The rows of D fall into a few groups, which share some directions, and each row is roughly a mix of its group's hidden directions.
D, 114 rows:
[[ 16 -14   1  13 -59  49 -34 -43  -6   2 -44]
 [ 14  23 -43 -21 -12 -46 -13   4 -61  45 -16]
 [ -2 -29  -3  45   2 -51  57 -32  -5 -29  27]
 [ -4 -36 -21 -18  11 -59 -21  14 -17  68 -14]
 [ 30 -22  32  26 -20  21  58 -12 -22 -50 -33]
 [-19  10  22  -4  46 -59   5  55  16  12  38]
 [-25  37   2 -49 -51 -17  49 -28  10  -5 -30]
 [-30   2 -31  44  -5  20 -16  33 -10   4 -76]
 [  5  -2 -30   1  12 -77 -36   5  -2  49 -27]
 [ -4  14  47  27 -27  63 -12 -40  23 -32 -14]
 [  0  48  31  12  84  11  -6  18  12  16  14]
 [-32  20  32  17  55 -45   5  26  46   9  27]
 [ 17 -11 -31 -29  22  32 -67 -28 -37  29  17]
 [ 29 -32 -16  29  46  28 -59   3 -31  25  24]
 [-38  45  20 -66 -25  -5   9  23  25 -15 -33]
 [  5 -16 -45  27 -47   9 -13  51 -28 -39  33]
 [-32  60  14 -45 -25   7  11  40  27  14 -37]
 [ 11   0  11 -22 -53 -44  15 -68   0  32   0]
 [  2  -1 -57 -23  11 -58   8  15 -45  40  12]
 [ 10  30  25  24 -31 -30 -66 -37 -26   7 -30]
 [ -4 -16  30   8  -2 -61 -59   5   2  49 -22]
 [ -1 -19 -23  -5  39 -82 -15  31  17  28   1]
 [-20  -9  26  14  18 -60 -40  20  34  54  -9]
 [-62  26 -12  23  47  49 -28  13  -9 -23 -12]
 [-20  62  27  -8  23   2  10 -60  14  32  32]
 [-13   8  30  25 -21 -37  77  12  31 -23 -20]
 [-35 -18 -33  27 -18  28 -16  41 -12 -12 -69]
 [ 46  -2  42 -45  18 -25  25 -24  20  17  52]
 [-20  -5 -40  34 -56  -8 -20 -21 -21 -10 -61]
 [ 41  -5  27 -36 -29 -43  27 -52  15  26  26]
 [-21  19  35  10 -20 -36  68  22  35 -25 -27]
 [ 32 -16 -40 -15 -54  46   2 -24 -44 -20 -19]
 [ 10 -26 -43  37 -46  -6 -13  15 -15 -19 -65]
 [  7 -38  -3  59  46  13 -33  50   2  14  20]
 [-11  -6  -9 -14  43 -75   4  44  -2  30  25]
 [  4  58 -13 -26 -30   8  15 -15   2  69 -31]
 [-35   1 -36  46   6  31 -26  39 -15 -19 -56]
 [ -6 -15  -4  10  41  25 -71  57  12  15  15]
 [ -5 -19  28   7  17 -70 -49  19  19  40 -13]
 [  2  -9 -30  -1 -52  12  -6  47 -25 -40  57]
 [-27  29  24 -15 -37 -33  68   1  30 -25 -24]
 [  4   0 -37  -8  14 -75 -25  12 -15  53 -20]
 [ -3 -18 -32  14 -72 -33 -15 -42 -22 -15 -31]
 [ 27  44  27   2  16 -39  13 -59  10  38  33]
 [-24 -47 -23   2 -12  28 -15  59 -11 -30 -50]
 [-14  32   0   7  40  35  -5  42  -6 -17  73]
 [-15  36  15  18  75  29 -13  48   3   2  19]
 [-19  35 -17 -64  11   8 -50   1  -1  51 -11]
 [ 13 -27 -38 -20 -11  67  52  -8  -9 -34   8]
 [-12 -18  53  17   2  54  10   1  50 -45  18]
 [  9  -3  19  10  35  -3   4  12  21  35 -89]
 [-30  45  18 -78 -21   4 -14  11  18 -20 -25]
 [  8  22  18  15 -22 -48 -63 -27 -30  28 -33]
 [ -9 -37 -22 -23  34  21  59  36  29 -18  37]
 [ 24 -54 -34  43  20   1 -15 -42 -32   8  39]
 [-24   0  36  -8 -26 -14  61  22  22 -53 -34]
 [-18   2  27  25 -19 -38  77  12  26 -31 -16]
 [ -4 -23 -35  51  -5 -10 -23  35 -21  -6 -69]
 [ 26 -48 -31  44  32  -1 -21 -32 -33  22  37]
 [ 31  10  45 -42  42  -3  23  -6  23  12  60]
 [ 25 -32   8  61  56 -18 -29  15   0   9  38]
 [-23  11  34  18 -20 -34  63  30  36 -35 -16]
 [ 24 -35  -1 -25 -65 -38  15 -45   4  11 -32]
 [  4  39  40  -2  63 -12   8 -32  22  45 -24]
 [-10  24  -1   4  24  48  55  13  34 -51  31]
 [-10   1  35  23  21 -68 -55  -6  23  25 -18]
 [  5 -10 -16 -20 -48  13  -6  58 -18 -39  54]
 [-27  -1   1  47  34  -9  -6  79  23  16  12]
 [ 15 -47 -35 -29 -47  21  -5  -9 -45  41 -20]
 [ 19   5  17  -3  -6 -47  17 -78   7  45  -6]
 [-25  53  28 -45 -29   0  16  33  34   2 -43]
 [  3  12 -24 -66   3  11 -51 -49 -27  21   8]
 [-27  61   4 -21 -26   0  17  44  34  39 -31]
 [-38  21 -19  22  33  43 -25  47 -17 -38  36]
 [ 30 -33 -32  46  25  -8 -20 -40 -26  29  45]
 [ -8 -24  23 -11  24 -71 -27  42  -1  46   7]
 [  6  20  25  25 -36  63 -19 -45  18 -22 -35]
 [-38  22 -28  31  15  39 -27  49 -24 -38  30]
 [-32  31  -3 -55 -51   7  42 -11   3 -12 -42]
 [ 38   6  32 -29 -22 -53  21 -51  10  39  10]
 [  0   8 -19  -5  23  44  61   3  14 -59  33]
 [  5 -23   3  17  28  -2 -13  15  10  -1 -97]
 [-12  46  60  32  15  24  -5 -18  36 -45   1]
 [ 12  39  22  23 -32 -31 -63 -26 -22  14 -37]
 [ 24 -43   2  57  49  14 -40  28 -10   2  28]
 [  3  24 -33 -24  15 -13 -56 -29  -3  61  34]
 [ 22 -15 -33 -10  23  38 -67 -19 -38  30  19]
 [ -1 -26 -42  11 -49  15  -8  45 -25 -40  44]
 [  7   8  41 -62 -20 -13  29 -46  23  30  29]
 [ 16 -38 -73 -30   3  30  50   7  -5  -9  -1]
 [ 38 -29  -1  15  -7  -9  38 -76 -38  -8   1]
 [-22  -1 -32  41 -34 -12 -14 -12 -15  11 -79]
 [ 24  -8 -88 -17  10  -2  39  -8 -17 -28  -2]
 [ 10  22 -49 -15 -16 -48 -16   2 -54  49 -15]
 [  5  22  22  12 -23 -42 -61 -27 -33  36 -34]
 [ -2  23  34 -11  37  -9  11 -55  28  39 -52]
 [-31 -29 -24  13 -19  22 -13  36  -8  -9 -80]
 [ 53  -5   1  15 -20  47  24 -41 -47  11 -34]
 [-12 -56 -27  -4 -26  25 -12  60 -12 -38 -29]
 [ 11  38 -10   3 -17  67  34 -23 -12 -55   5]
 [  2 -37  -1  54  53  11 -35  50  -5  10  21]
 [-14  38   2 -50 -55  -9  45 -35   7 -11 -27]
 [-11  46  64  31  14 -41 -43   3  18 -10   3]
 [ 21 -25 -81 -25  -1  26  46  -3 -12 -14  -4]
 [ -7  -5  27  53 -11 -25  71  28  24 -24 -13]
 [  4  32  11 -72 -34  30 -17 -27 -17 -34 -24]
 [-15 -20 -42  12 -73 -11 -18 -21 -31 -40  11]
 [ 11  10 -33 -14  29   6 -67 -14 -19  58  27]
 [-57   8 -20  17  33  52 -29  33  -9 -35 -20]
 [ -3 -30 -30 -27  25  39  68  31  15 -14  26]
 [-57  53  16   8  40  12 -13 -49   0  25  -9]
 [  1  22   0   3 -49  30 -22 -51 -51  33 -30]
 [-19   8  34  29 -11 -33  67  34  34 -26 -17]
 [ -8  -9  55  22   7  49   4  -9  49 -51  11]]

Here is one row of each group, with its name. Which group are the others in?
[-30  41  -4  31  55  46 -14  49   1  -7  -8] : (46)
[  4  14 -29 -51   8  27 -66 -27 -29  30  11] : (100)
[ 16 -38 -46 -27 -25  63  41 -11 -21 -10  -7] : (76)

[-16  56  17 -39 -39  15  27  24  20  17 -50] : (100)
[ -5 -34   1   1 -14 -51 -52   3   0  64 -26] : (76)
[ -3  28  49  18 -30  74  -1 -22  14 -30  -8] : (76)
[  3  49  16   1 -11 -27  12 -78   8  35  20] : (46)
[ 34  20 -17 -17 -19  27   9 -54 -37  54 -29] : (100)
[ 31  39  23   3  40 -14  11 -38  12  12  69] : (46)
[ -5  18  62  34 -21  41 -33 -28  34 -21 -24] : (76)
[ 32   7  39 -11  40  -7  22   3  37  41 -59] : (46)
[ -1  46  43 -44  26   8  12 -18  17   9  63] : (46)
[-11 -36  53  13  15  38  13   4  48 -49  21] : (76)
[ 13  16  34  -2  70  23  15  29  35  29 -36] : (46)
